a = [156 130 117 143]
a[0] => 156
a[3] => 143
a[2] => 117

X =
[[137 133 131 143 121]
 [132 135 111 102 126]
 [119 125 135 132 128]
 [126 124 127 124 128]
 [125 135 132 140 118]
 [134 119 130 121 134]
 [123 140 122 134 126]
 [139 135 125 110 123]
 [133 139 117 120 141]
 [113 124 124 136 122]
 [125 125 134 122 131]
 [112 116 114 135 138]
 [125 127 132 118 121]
 [123 126 132 124 128]]
X[-14][-5]	137
X[11][1]	116
X[-6]	[133, 139, 117, 120, 141]
X[4][2]	132
X[-14][-1]	121
X[7][-3]	125
X[12][2]	132
X[4][0]	125
X[8][4]	141
X[-7][4]	123
X[-3][0]	112
X[-9][0]	134
X[0][1]	133
X[-13][0]	132
X[10][2]	134
X[5]	[134, 119, 130, 121, 134]
X[-8][3]	134
X[-11][2]	127
X[-13][-4]	135
X[11][4]	138
X[-5]	[113, 124, 124, 136, 122]
X[:, 1]	[133, 135, 125, 124, 135, 119, 140, 135, 139, 124, 125, 116, 127, 126]
X[9][-3]	124
X[:, -5]	[137, 132, 119, 126, 125, 134, 123, 139, 133, 113, 125, 112, 125, 123]
X[10][0]	125
X[-7][1]	135
X[13][4]	128

arr =
[[126 120 137 112 127 128 137 124 119 154]
 [122 129 127 127 127 123 132 134 122 132]
 [125 124 120 130 131 124 133 130 128 128]
 [113 135 140 122 129 141 129 123 116 123]
 [124 122 123 125 131 116 123 138 132 129]
 [124 129 128 126 128 131 135 123 133 136]
 [141 127 123 126 133 118 124 134 132 127]
 [116 126 127 128 123 125 144 113 135 141]
 [122 141 123 118 125 126 120 130 121 133]
 [112 113 143 130 142 107 150 137 121 128]
 [128 126 134 125 132 130 128 129 129 125]
 [129 124 135 125 133 129 130 138 132 131]
 [141 133 129 127 133 138 121 124 141 128]
 [133 131 124 126 126 131 128 127 134 130]
 [129 128 122 132 123 117 123 145 106 124]
 [131 131 124 131 127 121 125 127 136 134]]
Indices start at 0.
(0, 0): 126
(7, 6): 144
(8, 6): 120
(0, 1): 120
(11, 8): 132
(3, 2): 140
(1, 0): 122
(12, 5): 138
(8, 8): 121
(0, 9): 154
(11, 0): 129
(9, 3): 130
(6, 4): 133
(12, 8): 141
(4, 3): 125
(3, 5): 141
(13, 3): 126
(5, 7): 123
(7, 3): 128
(0, 5): 128
(5, 1): 129
(3, 0): 113
(7, 9): 141
(1, 5): 123
(12, 7): 124
(11, 1): 124
(14, 1): 128
(2, 4): 131
(8, 7): 130
(3, 3): 122
(12, 0): 141
(0, 4): 127

grid =
[[138 128 125 116]
 [125 134 126  99]
 [133 137 120 124]
 [137 123 108 129]
 [129 147 138 137]
 [130 127 120 150]
 [133 134 122 115]
 [121 126 129 127]
 [122 131 129 122]
 [141 123 133 144]
 [144 132 132 108]
 [124 139 105 126]
 [127 130 108 122]
 [141 135 119 137]
 [125 128 120 126]]
grid[0,0] = 138
grid[6,2] = 122
grid[7] = [121, 126, 129, 127]
grid[13,3] = 137
grid[0] = [138, 128, 125, 116]
grid[3,1] = 123
grid[6] = [133, 134, 122, 115]
grid[7,1] = 126
grid[3,3] = 129
grid[:, 1] = [128, 134, 137, 123, 147, 127, 134, 126, 131, 123, 132, 139, 130, 135, 128]
grid[6,0] = 133
grid[9,3] = 144
grid[8,2] = 129
grid[:, 0] = [138, 125, 133, 137, 129, 130, 133, 121, 122, 141, 144, 124, 127, 141, 125]
grid[13,2] = 119
grid[8] = [122, 131, 129, 122]
grid[7,3] = 127
grid[14,1] = 128
grid[7,0] = 121
grid[7,2] = 129
grid[14,3] = 126
grid[4,2] = 138

m =
[[139 125 141 142]
 [133 103 139 141]
 [135 122 138 135]]
Indices start at 0.
(0, 0) => 139
(2, 2) => 138
(0, 1) => 125
(1, 1) => 103
(2, 1) => 122
(0, 3) => 142

B =
[[136 137 134 148 128 135 145 124 138 135 140 131 138 135]
 [119 123 123 104 124 119 117 140 117 118 117 125 119 119]
 [118 117 120 100 129 119 106 133 116 118 110 124 115 118]
 [133 129 130 141 133 133 130 118 135 134 131 130 133 133]
 [124 130 127 116 126 124 128 137 125 122 122 128 127 123]
 [135 136 133 144 129 134 142 124 138 134 136 132 138 134]
 [126 118 125 128 126 127 117 123 120 130 133 123 117 130]
 [124 129 127 116 126 124 126 137 124 122 122 127 126 123]
 [134 129 131 145 129 134 134 119 133 136 139 129 132 135]]
B[0, 0] => 136
B[1, 12] => 119
B[5] => [135, 136, 133, 144, 129, 134, 142, 124, 138, 134, 136, 132, 138, 134]
B[7] => [124, 129, 127, 116, 126, 124, 126, 137, 124, 122, 122, 127, 126, 123]
B[3, 7] => 118
B[2, 10] => 110
B[1] => [119, 123, 123, 104, 124, 119, 117, 140, 117, 118, 117, 125, 119, 119]
B[:, 4] => [128, 124, 129, 133, 126, 129, 126, 126, 129]
B[7, 7] => 137
B[:, 9] => [135, 118, 118, 134, 122, 134, 130, 122, 136]
B[3, 3] => 141
B[:, 11] => [131, 125, 124, 130, 128, 132, 123, 127, 129]
B[2, 9] => 118
B[0, 2] => 134
B[0, 9] => 135
B[2] => [118, 117, 120, 100, 129, 119, 106, 133, 116, 118, 110, 124, 115, 118]
B[3, 12] => 133
B[:, 6] => [145, 117, 106, 130, 128, 142, 117, 126, 134]
B[5, 11] => 132
B[:, 8] => [138, 117, 116, 135, 125, 138, 120, 124, 133]
B[2, 8] => 116
B[7, 12] => 126
B[8] => [134, 129, 131, 145, 129, 134, 134, 119, 133, 136, 139, 129, 132, 135]
B[4, 4] => 126
B[6, 1] => 118
B[2, 4] => 129
B[3, 4] => 133
B[:, 2] => [134, 123, 120, 130, 127, 133, 125, 127, 131]
B[5, 3] => 144
B[4, 12] => 127
B[5, 8] => 138
B[0, 12] => 138
B[7, 9] => 122
B[4, 6] => 128
B[:, 3] => [148, 104, 100, 141, 116, 144, 128, 116, 145]
B[:, 5] => [135, 119, 119, 133, 124, 134, 127, 124, 134]
